Where one turn sends some rows of the set: a few examples, then the rows asked
Z_321: [-2.51 -1.66 -0.43 -1.01  1.01  1.91 -1.98 -1.45 -4.28 -0.21 -0.59  3.09]
Z_626: [ 2.15  3.50 -0.98  5.53 -0.91  1.58 -1.71 -2.54 -2.75 -2.22  1.33  3.12]
Z_970: [-0.59 -3.39 -4.96 -0.58 -0.92  0.28 -0.37 -0.52  1.18 -2.41  4.49  2.23]
Z_704: [-1.80 -1.50 -2.94  1.32 -1.66  1.12 -1.92 -0.89  4.50 -3.02  4.29 -1.44]
Z_680: [-1.25  4.88 -0.59  2.96 -0.78  0.93  0.57 -1.30  0.14 -3.59  4.79  1.77]
Z_837: [ 0.53 -3.17 -3.69 -1.09  0.20  0.28 -2.68  0.39  0.65 -1.46 -1.12 -2.71]
Z_248: [-2.04 -2.02 -4.60  1.08 -2.88  2.90 -4.23 -1.36 -0.60 -1.11 -1.57  2.57]
Z_732: [ 4.64 -1.92 -1.56  4.01 -0.32  2.93 -1.13 -0.63 -0.73 -4.17  2.25  1.16]
Z_741: [ 1.13  2.10 -4.44  4.83 -2.84  0.95 -2.58 -2.30  3.35 -1.12  3.47  0.95]
Z_359: [ 4.42 -0.83  1.07  3.70  2.36  1.44 -1.44 -0.10  1.82 -1.19  3.23  0.68]
Z_187: [-2.53  4.45  0.34  2.45  0.93  1.10 -2.84 -1.36  0.87  2.40  0.52  2.89]
Z_872: [-1.29  2.80 -0.08  1.66  3.87  2.05  1.18 -3.21 -2.80 -0.12  1.61 -1.37]
Z_846: [-3.68 -2.83 -1.51 -1.24  0.94  0.73 -3.03 -0.99  1.74  1.86  1.34  0.70]
Z_744: [ 0.96 -3.53 -2.23 -2.17  1.43  0.70 -2.56 -0.37 -0.38 -1.19 -0.90 -2.13]
Z_6: [ 4.99  1.18 -4.92  3.21 -0.73  2.55 -0.16 -1.46 -0.20 -2.54  1.21 -1.35]
Z_9: [-3.49 -0.86 -0.04  3.45 -1.52  1.99 -4.26 -0.66  1.75 -0.69  1.73  4.35]
Z_215: [ 0.85 -1.03 -3.86 -3.48  1.48  3.75 -0.07 -2.94 -1.35 -0.47  1.10 -0.73]
Z_633: [-1.04  3.32 -4.16  0.08 -0.44  2.13 -2.85 -1.93 -1.46  2.00 -2.90  1.14]
Z_561: [-2.30 -0.77 -2.36  2.89 -2.40  1.99 -1.69 -0.74  3.82 -3.99  3.97 -1.12]
Z_142: [ 1.55  2.95  0.08 -0.49  2.18  0.59 -0.06 -0.76 -4.63 -1.88 -0.45  1.05]
Z_287: [-2.84  0.29 -1.10  4.51  1.51 -1.45  0.89 -0.65 -0.25 -2.03  5.07  1.50]
Z_953: [ 4.80  2.40 -2.20  2.82  2.01  1.07 -0.45 -0.90  2.27  0.31  2.20 -1.82]
Z_89: [-3.65  3.51 -3.08  1.56 -1.35  2.02  0.09 -2.46 -3.65 -1.35  1.33  2.86]
Z_175: [ 3.86 -0.62  0.66  1.64  1.86  2.03 -3.76 -2.10 -2.38  0.36 -1.48  1.38]
Z_299: [ 2.80 -2.12 -2.81  0.93 -0.15  1.38 -4.75 -1.91  3.58  1.43  0.78 -0.62]
Z_830: [ 2.19  2.67 -0.27 -1.54  2.17  0.23 -0.73  0.19 -3.48 -0.80 -1.07  0.83]
Z_44: [-4.95  2.31 -4.09  1.28 -1.30  0.73 -0.97 -2.04  2.30  0.85  3.40  0.57]
Z_895: [-0.64  5.14  1.07  2.40 -0.28  1.99  0.20 -0.91 -0.25 -3.26  3.98  2.35]

Z_9 -> Z_187
Z_846 -> Z_44
Where do these go?
Z_744 -> Z_704
Z_895 -> Z_830
Z_741 -> Z_626
Z_359 -> Z_953
Z_287 -> Z_872

Where one turn sends some rows of the set: a few examples, then the rows asked
Z_968: [-0.14 -0.14 -1.57  2.00  1.15 -1.70 -1.09 -2.79 -0.23 -2.48  0.47 -0.95
 -0.46 -2.79 -1.95  1.97  2.47  2.80 -4.89  0.15 -3.72 -2.22 -5.23]
Z_389: [-1.44 -0.08 -0.07  2.72  0.55 -1.85 -2.12 -3.50 -3.27 -0.83 -2.73 -0.04
 -0.66 -2.45  1.07  0.06  0.76  2.19 -4.87 -1.16 -1.14  0.18 -6.06]
Z_302: [-0.39  0.34  0.41  0.85  0.42 -0.82 -1.62  3.07 -1.06  2.19 -2.21  1.04
 -0.18 -5.18  2.91 -3.46 -0.19 -3.82 -2.04  0.83 -0.67  1.92 -0.53]
Z_886: [ 2.67 -2.05  1.88  2.76  0.47 -4.57  0.67  4.10 -1.32  1.27 -2.63  2.54
 -0.97 -0.96 -2.76  4.43 -1.58 -3.08 -0.43 -1.08 -1.85 -0.44 -3.16]
Z_21: [ 4.65  0.99  0.65  4.29 -0.51  0.30 -0.03  2.28 -0.67  2.30 -2.13 -6.56
 -2.58 -0.35 -0.11  0.78  1.79  0.32 -2.90  0.31  1.01  2.42 -0.78]
Z_498: [ 1.44 -0.95  1.13  1.41  1.70 -3.32  0.08  4.35 -2.15  1.18 -3.99  1.97
  0.10 -2.90 -0.19  5.10 -1.89 -3.54  0.13 -0.29 -2.39 -1.89 -2.81]
Z_720: [ 0.96 -1.27 -4.44 -1.14 -0.73  0.05 -0.55  0.02  2.90 -1.30 -2.02  3.04
 -1.13  1.52 -0.64 -1.25 -0.01  2.31  0.48  1.68 -1.84 -2.68  0.63]
Z_896: [-0.47 -1.16  2.53  1.60 -0.73 -1.54  2.69 -0.38 -1.36  0.80 -1.08 -0.10
  2.54  0.22  1.03  1.97  6.00 -3.71  1.05  2.34  0.30 -4.54  1.54]
Z_76: [ 1.02 -1.38 -3.42 -1.59 -0.19 -2.07 -0.62  0.46  1.91  1.06 -0.20  3.06
  0.51  1.01 -0.23 -0.29  0.88  3.13  1.28  1.30  1.67 -0.69  2.22]
Z_672: [ 1.13 -1.66  1.96  1.93 -1.89 -0.95  4.07  1.15 -1.35 -1.75 -2.09 -2.46
  1.81 -0.23  0.85  1.90  3.61 -4.60 -0.04  1.43  2.39 -2.66  1.18]
Z_35: [ 3.53 -0.16  1.36  3.85 -0.44 -1.67 -1.50  2.07 -0.57  1.94 -2.69 -7.12
 -3.70 -1.50 -0.26  0.10  0.53  1.48 -0.76  0.15 -3.14  0.58 -1.03]
Z_68: [-0.43 -0.14 -0.03  3.19  1.51  0.18  0.15 -2.70 -2.40 -1.67  0.64  0.14
 -2.65 -0.80 -0.19  1.49  1.25  2.17 -4.66 -1.57 -2.25 -1.35 -6.63]
Z_448: [-1.16  0.16  0.20  1.60  2.04 -2.34 -1.05  1.00 -0.20  2.55 -3.24  1.63
 -1.39 -4.43  1.48 -4.17  2.19 -2.57 -1.11  1.81 -0.67  2.30 -2.01]
Z_700: [ 3.04 -0.06 -3.31  1.30 -1.31 -0.58  0.34  0.61  2.21  0.95 -1.45  3.27
 -0.58  3.22 -2.40 -1.50  0.53  2.61  0.81  2.68 -1.72 -0.91  1.78]
Z_312: [-0.94 -0.19  0.49  1.06  1.17 -0.21  0.78 -2.76 -0.40 -3.99 -0.06 -1.10
  0.17 -2.53  0.67  3.31  0.92  1.30 -5.53 -1.10 -2.07 -2.57 -4.81]
Z_755: [-0.82 -1.41 -2.38  2.47  0.76 -0.11 -2.57 -1.62 -0.27  1.52 -0.17 -0.40
 -0.10  2.00  1.57  6.11 -0.65 -4.85 -1.90  2.67 -4.61  0.09 -1.06]
Z_240: [ 4.74 -0.35  0.47  3.62  0.43  1.55  0.01  1.99  1.67  2.03 -4.37 -5.23
 -3.75  0.02 -0.02 -0.24 -0.21  0.61 -1.98 -0.30 -0.74  1.40 -0.26]
Z_120: [-1.54 -2.24 -1.09  1.65  1.44  2.65  0.78  2.18 -4.49  2.55  0.02 -0.28
  1.37  0.65  3.79 -0.48 -0.35  2.73 -2.47  4.33 -2.96 -0.39 -0.71]
Z_695: [ 4.13 -0.54  2.52  3.57 -1.34  0.40 -2.46  0.96 -1.43  3.90 -0.89 -6.10
 -3.98  0.45 -0.18  1.64  0.03 -1.13 -2.82  0.08 -3.20 -0.77 -1.42]
Z_433: [ 1.78 -3.07 -1.76 -1.12 -1.63 -3.08 -1.62  1.13  2.45  2.69 -1.43  3.97
  0.57  1.72 -1.23 -0.01  0.53  1.17  2.81  0.51 -0.19 -0.73 -0.36]
Z_476: [-0.80 -0.53  2.50  1.76 -1.19 -3.06  3.64  0.92 -2.57 -1.76 -0.03 -1.64
  3.17 -0.86  0.28  1.83  3.54 -2.01  0.11  2.76  2.35 -3.97  0.75]
Z_180: [ 1.68 -1.52 -3.62 -0.01 -2.30 -1.60 -1.31 -1.01  1.34  0.59 -0.42  2.67
  0.26  1.82 -1.77 -1.82 -1.32  0.87  1.78  1.59  1.31 -0.71  1.56]
Z_106: [ 1.60 -1.93  1.62  2.88 -0.19 -0.02  4.20 -0.25 -1.43  0.26  0.30 -0.32
  2.93 -0.15 -1.37  1.53  4.88 -4.31  0.99  2.39  0.31 -3.37  1.39]
Z_763: [-1.03 -4.12 -1.12  2.14  0.43  2.82  0.92  2.90 -2.61  2.06  0.59  0.96
  0.54  1.62  3.35 -0.58 -1.88  0.73 -3.84  3.40 -3.24  1.75 -0.81]
Z_331: [ 4.19 -1.28  1.99  2.82 -1.06  0.04 -1.57  1.82 -1.71  3.30 -3.75 -6.67
 -1.40 -1.79 -0.06  1.39  0.08  2.08 -2.62 -0.49 -1.23  0.66 -1.12]
Z_703: [ 0.82  1.33 -0.20  2.01  0.36 -1.00  0.39 -3.40 -3.80 -2.56 -0.39 -0.43
 -1.36 -0.58 -0.01  1.79  1.01  1.60 -6.55 -1.05 -2.08 -0.25 -4.69]
Z_416: [ 1.04 -0.35 -2.04  2.06 -1.41 -0.32 -3.22 -1.31 -1.23  1.45  1.95 -1.83
  1.08  1.45  1.40  6.20 -0.67 -4.10 -2.54  1.88 -3.34 -0.48  0.73]
Z_201: [-0.70 -1.88  1.12  2.79 -0.06  1.49  2.52 -0.11 -4.36  1.23  0.40  0.67
  2.68  0.09  0.55  0.88  3.01 -3.16  0.15  2.73  2.64 -4.51  1.22]

Z_476 -> Z_968
Z_120 -> Z_448
Z_312 -> Z_720
Where do these go?
Z_302 -> Z_498
Z_35 -> Z_106
Z_433 -> Z_695
Z_68 -> Z_180

